128 stands for zero in the data rows.
Here are some points, one per row:
[ 80 139 162 116 109 109 130  82 115 176  99 128 100 102 121 142]
[ 97 167  87 188 110 153 133 120 158  74 133 179 110 122 141  98]
[192 108 141 142  88  75 152 153  80 103 143 125 103 105 139 108]
[152 129  65 129 181 103 166 255 121 143  86 135  83 155 150 136]
[167 127  88 178 118 121 150 202  98 101 141 171 110 123 202 126]
[103 127 132 105 110 230 117 193  91 106  98 104 117 172 239 156]
[121 102 111  85 117  94 103 108 125 143 177 121 128 139  87 122]
[ 96 105  88 163 143 131 116 187 176 176 153 140 135 164 104 170]
[110 128 119 123 104 154 127  97 109 102 162 154 159  96 110  90]
[169  87 108 138  94  25 143 120 119 136 157 119 137 157 112 183]
[149  85 139 117 111  38 194  95 207 153 127  87 126 177 126 126]
[ 87 179 113 109  88 173  71 100 107 134 179 163 152 135 144 166]
[ 97  82 114 215 144 157  86 140 153 148 101  60 130 145  95  99]
[137 142 117 152  91 144 117  84  94  73 148 206 103 145 145 125]
[131  79 154  55 168 129 105 111 139 137 132  35 139  97  91 130]
[136 116 149  97 120  94 128  72 135 154 155 133 143 115 109 139]
[115  97 182 102 137 129 119 163 132 131 106 119 173  74 125 131]
[132 132 113 181 162 175 153 186 138  92  94 120  95 175 195 119]
[103 129 174 106 143 133 105 159 149 182 110 163 161 108 103 160]
[116 111  87 132 114 144 120 163 156 208 155 155 152 139  86 160]
[115 125 158 105  80 150 126 129 108 122 128  86 117  89  86 109]
[ 95 101 103 212 125 186 156  94  92  68  45 122  91 144 139  77]
[ 94 124 156 117 156 120 140  73 155 133 103 133 143 108 133 103]
[115 151 140 128 117 221 105 192  80  70 135 147 157 153 221 165]
[ 96 197 149 115 126 120 141  77 114 153 118 180 154 141 105 157]
[116 139 102 154 130 161 107 141  89 109  88 156 157  81 178 104]
[104 114 113 124 142 126  79 141 156 166 174  68 142 119 113 157]
[125 101 164  90 160 149 109  79 206  94 132 124 116 107 120 140]
[159 114 122 176 171 175 144 165 190 101  81 162 119 105 181 106]
[120 130 101 127 154 149 140 134 159  90 118 115  87 143 131 143]
[113 107 115 146 150 153 190  78 147  95  73 109  93 115 129  70]
[140 136 129  83 145 112  97  72 100 124 157 158 118 142 130 145]
[158 126  74 153 187 112 165 244 113 163  92 135 107 157 158 126]
[159 155 147  89 127  56 130 114 135 110 125  66 135 143 134 102]
[108 105 170 109 123 147 195  90  75 134  92 128  92  87 114 120]
[143 183 113 166 167  67 151 121 145 155 157 137 148 218  69 116]
[118  77 166  87 157 123  86 104 163 146 152  78 211  91 100 159]
There is one direction along which these points spread out most. For each point below, how far along it does it lie, from 0 to 99? 50 is the average, and the first point above lies past it.
[113 169  99 117 110 212 108 145 135  68 108 139 148 143 114 114] 38
[113 156 187 135  95 115 121 111  87 133 138 123 107 110 129 138] 56
[135 112 119  93 149  64 117 131  81 146 145  59  86 160  84 119] 64
[137 177  80 155 146  72 121 115 150 192 151 111 121 191 112 136] 58
[169 123 166 130  83 103 112 134 125 108 133 169 155  75 101 126] 58
[173 125  95 182 151 161 134 154 192 110  77 175 116 111 184 101] 28
[195 153 112  89 118 117 134  76 140 121 126 132 100 164 164 142] 53
[101 159 140 103 140 152 143 119  89 140 127 145 156 103 114 151] 54
[111 119 141 111 112 104 122 123 154 153 157  99 138 133  85 116] 67
[170 185 110 106  94  98 105 100 111 167 182 133 130 159 116 165] 63
[128 137 109 110  82 141 126  90  88  99 153 137 157 125 113  99] 55
[138 119 151 101 144  99 124 187 110 146 163 109  87 141 101  88] 54
[125 112 180 125 152 151 118  92 153 130  88 137 126  71 128 102] 56
[152 123 173 159  85 101 147 113  83 114 154 142 159  55 118 147] 58
